Small tables with named rows and columns. After each table, cells are looked up by row and column.

deludo =
	nuf	ketiler	metadel	diza	sosorul	vil	robosu	tep	sepago	sidof
dos	414	569	191	754	439	204	444	169	452	490
zafane	113	111	481	722	87	567	740	598	720	729
kikagat	52	110	509	755	103	593	712	565	748	728
zire	77	118	504	799	82	611	736	569	731	739
lukalav	423	628	179	722	411	203	460	153	455	482
lil	386	674	125	745	490	151	442	159	435	476
nadimu	411	597	181	706	448	175	442	152	475	469
menal	409	655	143	681	470	199	438	152	444	478
maden	389	595	168	768	468	172	477	119	500	509

What is the diza of zafane in deludo? 722
What is the vil of lil in deludo? 151
What is the tep of nadimu in deludo? 152
What is the sidof of dos in deludo? 490
What is the metadel of zafane in deludo? 481
What is the metadel of kikagat in deludo? 509
What is the sosorul of lil in deludo? 490
What is the robosu of lukalav in deludo? 460
What is the tep of zire in deludo? 569
What is the robosu of lil in deludo? 442
What is the vil of zafane in deludo? 567
What is the tep of kikagat in deludo? 565
What is the sidof of maden in deludo? 509
What is the sidof of zafane in deludo? 729
What is the metadel of zire in deludo? 504
What is the ketiler of zafane in deludo? 111
What is the nuf of zafane in deludo? 113
What is the sidof of lukalav in deludo? 482
What is the sepago of zafane in deludo? 720
What is the sosorul of zafane in deludo? 87

Table gov
columns: togima, lub, sol, dipari, vudivez, fuvizot, nor, pori, bab
mur: [58, 18, 14, 168, 142, 146, 140, 109, 96]
rer: [67, 42, 46, 149, 121, 100, 139, 99, 116]
suv: [104, 160, 223, 167, 101, 160, 126, 128, 161]
rosep: [126, 132, 180, 181, 110, 158, 141, 139, 166]

bab of suv = 161
dipari of rosep = 181
nor of suv = 126
togima of rosep = 126
lub of rer = 42
lub of suv = 160
fuvizot of suv = 160
bab of rer = 116
fuvizot of rer = 100
nor of mur = 140
togima of rer = 67
dipari of rer = 149
pori of rosep = 139
dipari of suv = 167
sol of rer = 46
togima of suv = 104
vudivez of suv = 101

zal
cols = libola, zinodut, vobu, delepe, foz, nuv, mil, gobo, kud, torapoz
sonaz: [17, 65, 63, 20, 33, 81, 39, 29, 38, 47]
mer: [38, 52, 56, 51, 47, 28, 52, 57, 70, 62]
nozam: [44, 34, 49, 50, 46, 48, 57, 40, 53, 50]
doked: [67, 56, 45, 67, 8, 64, 71, 76, 24, 54]
tokasor: [62, 44, 47, 16, 55, 63, 36, 61, 31, 64]

What is the mil of mer in zal?
52
What is the vobu of tokasor in zal?
47
What is the torapoz of sonaz in zal?
47
What is the mil of sonaz in zal?
39
What is the gobo of sonaz in zal?
29
What is the kud of sonaz in zal?
38
What is the delepe of nozam in zal?
50
What is the foz of mer in zal?
47
What is the zinodut of doked in zal?
56
What is the torapoz of mer in zal?
62
What is the delepe of mer in zal?
51
What is the foz of sonaz in zal?
33
What is the vobu of mer in zal?
56
What is the vobu of nozam in zal?
49
What is the nuv of tokasor in zal?
63
What is the zinodut of tokasor in zal?
44
What is the nuv of nozam in zal?
48
What is the zinodut of mer in zal?
52
What is the kud of doked in zal?
24
Row with the largest gobo: doked

